Here are some points:
[  6 -37  37 -29  44 -12  41  -2  55  15  38  46  21  73 -10  63 -28  61 -41
  56 -47  42 -51  14 -59  -2 -42  -1 -16 -23  13 -20]
[ 46   1  40   4  37   7  48   7  41   2  45   3  59   4  59   9  54   7  45
  23  32  41  23  52  -7  54 -25  50 -65  27 -55  19]
[ 10  -6   7   1  13  -8   4  -4   5 -17   7 -10  10 -19  13 -14  18 -12  30
 -11  15  -4  11   6  12  -1  -6  -8  -6   6 -17  -6]
[ -5 -30 -22 -27 -15 -35  -6 -51 -17 -49  -2 -63  -2 -60  16 -63  18 -52  33
 -47  30 -37  21 -22   9 -28   3 -18 -15 -16 -25 -25]
[ 16  -8  13 -12  19   2  23   1  19  12  17  13  20   9   9   7  22   9  -3
  11   1  18  -6  16 -21  11 -18   3 -30  -1 -15  -6]
[-32  21 -33  16 -50   9 -47  -9 -45 -33 -49 -36 -46 -55 -18 -55  -2 -67  25
 -62  28 -65  51 -51  70 -27  66  -9  73   7  14  26]
[ 19   2  20  -3  26   6  27  -4  32   3  22  -3  26  -9  34  -3  28   3  24
   2  15  13   1  27 -11  24 -29  14 -25  18 -28  10]
[ 36  13  25  15  28  13  18  10  13  -4  22 -18  22 -21  49 -22  56 -21  68
 -18  58  18  47  48  39  47  -2  51 -39  44 -59  40]
[ -4 -18 -10 -24 -20 -30 -19 -24 -12 -51   0 -49   4 -51  19 -50  37 -59  35
 -48  34 -37  23 -23  24 -14   3 -11 -23  -5 -39 -15]
[ -7   0  -6  -7 -14  -7 -18  -7 -21 -17 -15 -14  -7 -19   2 -15  15 -22  -1
 -25   3 -22  19 -11  -3  -9  12  -1  18  -3   2  -5]
[-39  -2 -42 -11 -31  -9 -18   6 -30  10 -35  11 -40  15 -42  12 -51   0 -37
   0 -43 -13 -19 -36 -13 -38  11 -23  45 -26  48 -21]
[-31 -41 -41 -48 -36 -46 -45 -58 -27 -65 -41 -71 -24 -63 -15 -73 -13 -78   2
 -59  -3 -61  -4 -59   8 -60  13 -47  21 -59   5 -51]
[ 25   6  42  13  52  24  48  43  49  51  36  67  28  70   9  73 -16  72 -18
  50 -29  41 -21  20 -34  18 -19   6 -18  -4   9  -5]
[-53 -14 -36 -14 -22 -13 -21   2 -19   6 -38  30 -37  37 -57  22 -61  26 -58
   9 -52 -10 -40 -16 -24 -25  -5 -34  33 -38  57 -20]
[-15 -28 -25 -21 -26 -26 -14 -31 -19 -29   0 -25   2 -25   1 -20  -6 -15 -10
 -18 -11 -24  -8 -29 -20 -22 -13 -24 -10 -32  10 -30]
[ 9 43 11 50  3 54  4 42  1 37  4 35 -6 19  1 22  1 -2 20  3 18 19 28 22 24 29
 25 20 24 42 -4 44]
[-15 -10  -6  -2  -8  -5 -19 -12 -18 -11  -7 -17 -13 -27  17 -16   5 -29   8
 -24   3 -18  13 -15   9  -7  -4 -12  -5  -8  -2   0]
[-54   4 -65   1 -64  -5 -69 -13 -74 -23 -53 -26 -70 -30 -51 -41 -37 -53 -15
 -56  -1 -60  26 -59  39 -45  61 -33  68 -23  61 -15]
[ 14 -39  14 -33  21 -44  26 -24  37 -16  32   5  40  12  30  20  -2  25  -7
  32 -25  28 -31  10 -44  -4 -49  -8 -32 -19 -18 -39]
[ -7   4 -10   7  -4  12  -5   5  -1  19  -6  21  -7  18 -19  22 -20  16 -29
  13 -13   3 -17  -5 -17 -12  -6 -18   3 -10  11  -1]
[16 14 15 11 15 22  4 24  7 23 -2 14 -2 26  7 14 -1  8  1 16  0 10  1 -2 -1  5
 12  9  1  7 12 15]
[-26 -62 -13 -67  -2 -69   2 -64   0 -48  25 -38  15 -15   1   9 -23   7 -34
  23 -52 -15 -62 -12 -55 -26 -49 -45 -25 -57   9 -50]
[ 40 -20  53 -21  55 -18  46  -4  52  12  61  15  57  21  38  32  23  33  -3
  48 -10  51 -38  39 -38  22 -47  12 -47 -11 -29 -11]
18 more points follow, each with its number after it:
[-35 -13 -27   1 -24  -3 -31  -4 -22   3 -32  14 -35   4 -37   8 -33   6 -28
  -2 -25 -18  -7 -18  -8 -13   6 -31  30 -23  35 -21] 0
[ 11  52   0  48   8  32  -4  31 -12  27 -16  18 -12  23  -9   1   4  -5   9
  -1  24  -1  38   5  30  22  31  31  21  28  -6  46] 1
[-19  31 -28  16 -37  15 -35   2 -43  -1 -46 -17 -30 -31 -13 -43  -5 -35  13
 -48  40 -35  44 -28  55 -11  64   3  65  15  16  23] 2
[-59 -25 -68 -31 -71 -29 -80 -42 -81 -39 -73 -36 -83 -40 -77 -46 -61 -53 -52
 -62 -12 -67  -7 -80  10 -66  49 -59  66 -50  70 -49] 3
[ 53  37  50  47  54  54  49  58  51  71  50  61  38  48  26  53  14  49   5
  45  10  48 -11  48 -17  42 -17  36 -16  35 -13  27] 4
[  2 -34 -10 -28   2 -25  -3 -27  -2 -17   0  -7   5  -7   8  -5 -12  16 -17
   4 -18   0 -21  -6 -24 -15 -25 -19 -10 -22  -2 -28] 5
[ 60  45  58  56  48  60  27  50  34  59  26  56  36  46  32  38  24  28  15
  38  14  34   3  51  11  50  12  45 -11  48 -19  28] 6
[-29 -10 -26 -18 -14 -22 -11 -27 -17 -26 -14 -22 -13 -10 -10 -12 -16 -11 -14
  -3 -22 -21  -6 -17  -6 -25   2 -14  -1 -18   9 -19] 7
[  6  47   1  37 -13  45 -20  21 -30  11 -14  -5  -7 -15  16 -21  22 -21  46
 -28  61 -21  61   6  64  25  50  50  30  45 -10  53] 8
[  2  46 -15  35 -13  31  -9  20 -32  25 -31  14 -22  -2  -3 -12   8 -23  15
 -25  46 -10  39   2  59  13  51  22  43  30   8  46] 9
[ 22 -38  30 -36  27 -30  30  -9  48 -15  43  -9  40   5  30  30   8  33 -10
  35 -25  34 -36   6 -39   9 -57  -4 -29 -17 -24 -31] 10
[-46 -25 -70 -27 -59 -51 -55 -62 -59 -62 -48 -71 -50 -71 -40 -69 -33 -64 -19
 -77  -8 -82  -7 -67   5 -70  24 -67  34 -53  33 -37] 11
[-32  24 -35  26 -51  17 -42   8 -46  -5 -56 -10 -47 -22 -16 -40 -12 -45   9
 -49  25 -48  35 -44  60 -25  69  -7  59  20  24  26] 12
[ 23 -30  39  -9  58   0  64  29  52  35  51  62  30  64   6  69 -10  65 -33
  70 -39  52 -36  37 -52  15 -40  -8 -16  -3   8 -17] 13
[-39 -43 -40 -37  -2 -29   8  -9   3   9   0  33 -14  35 -47  43 -60  44 -59
  31 -62  11 -49  -4 -34 -25 -29 -25   1 -28  40 -26] 14
[13 49 22 41  6 51  7 49  6 40 -7 24  4  9  1  4 15  0 33  6 26  3 37 18 35 37
 35 38 14 46 -1 40] 15
[ 59   4  62   8  42  12  44  17  60  17  46   8  56   7  70  23  56  26  50
  42  26  63   3  60 -24  56 -49  37 -55  35 -53  14] 16
[ 45 -37  56 -23  62 -21  68   2  70  15  70  22  60  40  32  57   8  55 -15
  68 -29  49 -50  41 -50  14 -61   0 -40  -6 -12 -13] 17
Which three of these numbered points are nearest to each point below by angle, seen from the average point of the first points? Their numbers follow each, nearest first.
[-79 -29 -68 -27 -78 -33 -67 -48 -67 -43 -67 -45 -74 -35 -80 -40 -69 -36 -52
 -55 -41 -59 -26 -73   1 -72  25 -62  64 -60  69 -46] > 3 11 7
[ 46 -26  47 -16  48  -8  62  -3  57   3  70   7  65  18  56  46  35  43   8
  53 -17  56 -26  36 -41  34 -52   7 -54  -2 -23 -10] > 17 10 16
[-17   5 -13   6  -4  12   3  20   4  45  -9  51 -19  49 -31  44 -33  36 -45
  21 -21   8 -16  -2  -8   0  -3  -3  21 -10  30   0] > 14 0 13
[-44  11 -50  -3 -38   1 -56   4 -47  -8 -56 -31 -50 -20 -37 -22 -36 -35 -18
 -42   4 -42   5 -35  30 -34  37 -27  50  -8  41  -7] > 3 12 2
[ 47   4  50   7  55  15  43   2  40  -2  43  12  48  10  58  -1  52  19  44
  30  23  42  13  45 -10  44 -41  41 -62  22 -66  19] > 16 4 6
[ -1  52 -15  50  -6  39 -21  22 -21  20 -33   3 -25 -15 -14 -13  11 -17  13
 -22  32  -6  47   5  59  22  42  25  40  42  12  46] > 9 8 1
[ 47   4  43  10  48   6  41   3  43  13  46  -9  52   5  57   7  55  13  38
  26  35  30  11  50 -17  48 -35  37 -49  33 -57  17] > 16 6 4
[-14   0 -27   1  -9  -1  -6  -5  10   7  -6  23  -7   8 -29  21 -13  21 -14
  19  -9   7  -5  -5 -12  -6   4 -10  10  -2  27  -1] > 14 0 13
[ 37 -34  59 -27  55  -8  63   5  61  -3  65  16  57  30  41  46  15  60 -10
  65 -27  54 -49  31 -42  28 -57   9 -47 -16 -25 -30] > 17 10 13
[-16 -61 -16 -58  -8 -64  11 -61  10 -56  10 -34  15 -15  -3   2 -23  17 -52
   9 -44   7 -57 -10 -62 -32 -39 -55 -23 -45  -2 -53] > 5 14 7
Here are 18 other points, each followed by its number:
[ 63  32  62  39  63  46  55  54  55  61  38  61  33  55  34  47  18  43   4
  40   5  51  -7  44 -19  24 -30  28 -27  22 -19  20] 0
[  7  19   7  14  11  16   9   8  -3  18   3  16   2   9   9  11  22   4   4
  -3  11   9   7  20  11   4   3  10 -12   7  -9  11] 1
[-22  13 -11  14 -19  17 -24  10 -27  -8 -24  -5 -20 -11 -18 -10  -1 -24  10
 -22  15 -30  24 -20  29 -20  37   4  33   4  11  10] 2
[-25 -13 -24  -9 -33 -16 -35 -16 -31  -5 -32 -16 -29 -15 -18  -7 -22  -9  -8
 -22  -7 -22  -9 -32   9 -28  12 -25  26 -20  25 -10] 3
[ 15  27  16  24  20  33  28  52  18  52  12  55   7  66 -10  45 -14  45 -15
  35 -15  19 -23  16 -16  13   4   3   7   4  25   5] 4
[-45  -3 -31 -15 -34  -5 -28   0 -19   8 -27   6 -38  22 -54   8 -42   9 -44
  -7 -28 -13 -22 -30 -10 -27   6 -21  34 -12  38 -14] 5
[  8  41  -3  22 -17  19 -10  20 -19  -4 -19  -6  -7 -27  13 -28  39 -33  45
 -35  55 -27  67  12  64  16  50  32  -4  41 -28  48] 6
[-10 -13 -12 -24  -6 -16  -6 -26 -12 -21 -13 -35  -1 -26  -2 -25  -3 -17   4
 -24  -9 -23  -6 -19 -10 -18  -8 -24  -5 -30  10 -14] 7
[ 10  -1   2  -9   2  -4  12 -12   3 -22  14 -14  22 -20  17 -17  31 -17  17
 -12  25  -3  11  16   1   5 -14   6 -14   8 -27   4] 8
[  9   8  22   0  14   7   5  12  25   4   7  12   1   8  -7  13   1   9  -5
   7  -3  22   1  14  -6  24 -13   4  -8   1   5   2] 9
[-46  -2 -62  -5 -54 -15 -60 -22 -59 -18 -59 -15 -70 -18 -60 -28 -50 -27 -38
 -42 -23 -40   3 -60  15 -50  42 -40  61 -38  65 -13] 10
[-38 -77 -40 -69 -13 -60  -7 -57  -2 -29  -9  -5  -6   5 -33  14 -55  27 -66
  25 -76   1 -66 -28 -58 -42 -37 -46  -6 -55  19 -54] 11
[ 20   2   6  -3   3  -3  -2 -15   0 -17  14 -39  23 -41  39 -38  44 -35  61
 -27  52  -4  34  16  18  17   0  23 -34  25 -67   9] 12
[-63 -20 -74 -29 -56 -24 -45 -21 -41 -19 -64  -6 -64  15 -77   5 -67   5 -63
 -12 -44 -31 -39 -54 -21 -49  16 -34  43 -47  70 -41] 13
[ -1  13   2  17   6  23   7  39   7  45  -4  65  -3  56 -19  57 -32  41 -31
  28 -34  15 -27  10 -29   0  -6  -6   8   0  27  -7] 14
[ 7 41  8 34 21 49 14 34 -7 31 -1 29 -9 27 -4 18  5 15  8 13 12 18 11 13  5 35
 22 29 19 25  8 27] 15
[  3 -16  -4 -13  -5 -16   1 -20  -2 -27   9 -41  11 -33  20 -28  20 -14  26
 -26  16 -12   3  -3   3 -11  -6  -3 -21  -8 -12  -6] 16
[  9  16   7   5  20   4  10  14  14  16   6   5  18  -9   8  14   8   0  18
  -1   4  17   0   3  -6  10 -14   7 -14   7  -1   8] 17
The same question for these:
[-73 -39 -65 -41 -54 -44 -52 -35 -46 -24 -47 -14 -55  16 -77   9 -77   2 -61
   0 -51 -26 -45 -33 -27 -48   0 -42  36 -54  65 -44] > 13 5 10
[  5  -7   6  -3   2   1   2 -15   0 -10   8 -32   4 -22  14 -11  29 -23  31
 -20  15  -9  19   1   8   7  -4   3  -9  -1 -22   8] > 12 8 16
[  7  29  24  50  26  38  13  45  19  59  24  60  -3  55  -3  52  -7  44 -20
  33 -14  24  -9   9  -2  24   0  13   4   9  27  20] > 4 14 15
[ 48  60  39  42  30  42  26  39  22  27  17  23  24   5  32   9  45  14  46
  11  38  32  32  41  29  48   9  58 -13  68 -44  55] > 1 17 15
[ -3 -69  -3 -69   3 -66  14 -46  33 -47  25 -19  21   5   8  18 -28  22 -42
  27 -53  21 -67  -4 -58 -28 -54 -33 -27 -46   6 -50] > 11 13 7
[ 12  37  -6  35  -4  25 -18  20 -10   9  -6 -11  -7 -14  10 -43  35 -37  50
 -24  52 -23  59   4  70  27  56  48  18  52 -26  54] > 6 2 12
[-51 -15 -58 -21 -50 -14 -49 -10 -39   8 -47   3 -64  26 -63  17 -72   1 -59
  -3 -44 -15 -39 -47 -18 -41   9 -43  31 -41  60 -33] > 13 5 10
[26 48 19 45 16 49 15 48 -3 52 10 41  1 32 -7 31 -1 29 -5 11  4 21 15 14 14 17
 10 25 16 21 10 34] > 15 1 4
[-21  -3 -17  -2 -15  -2 -19  11  -4   6 -19   8 -13   7 -23   6 -29  15 -28
   4 -25  -9 -15 -10 -14 -16  -4 -15  20 -19  25 -22] > 5 13 10
[ 28   6  17   1  12  10   9  -4   7 -17   8 -22  31 -39  39 -45  44 -23  58
 -10  47  -5  40  24  14  36 -12  24 -37  22 -60  24] > 12 8 6
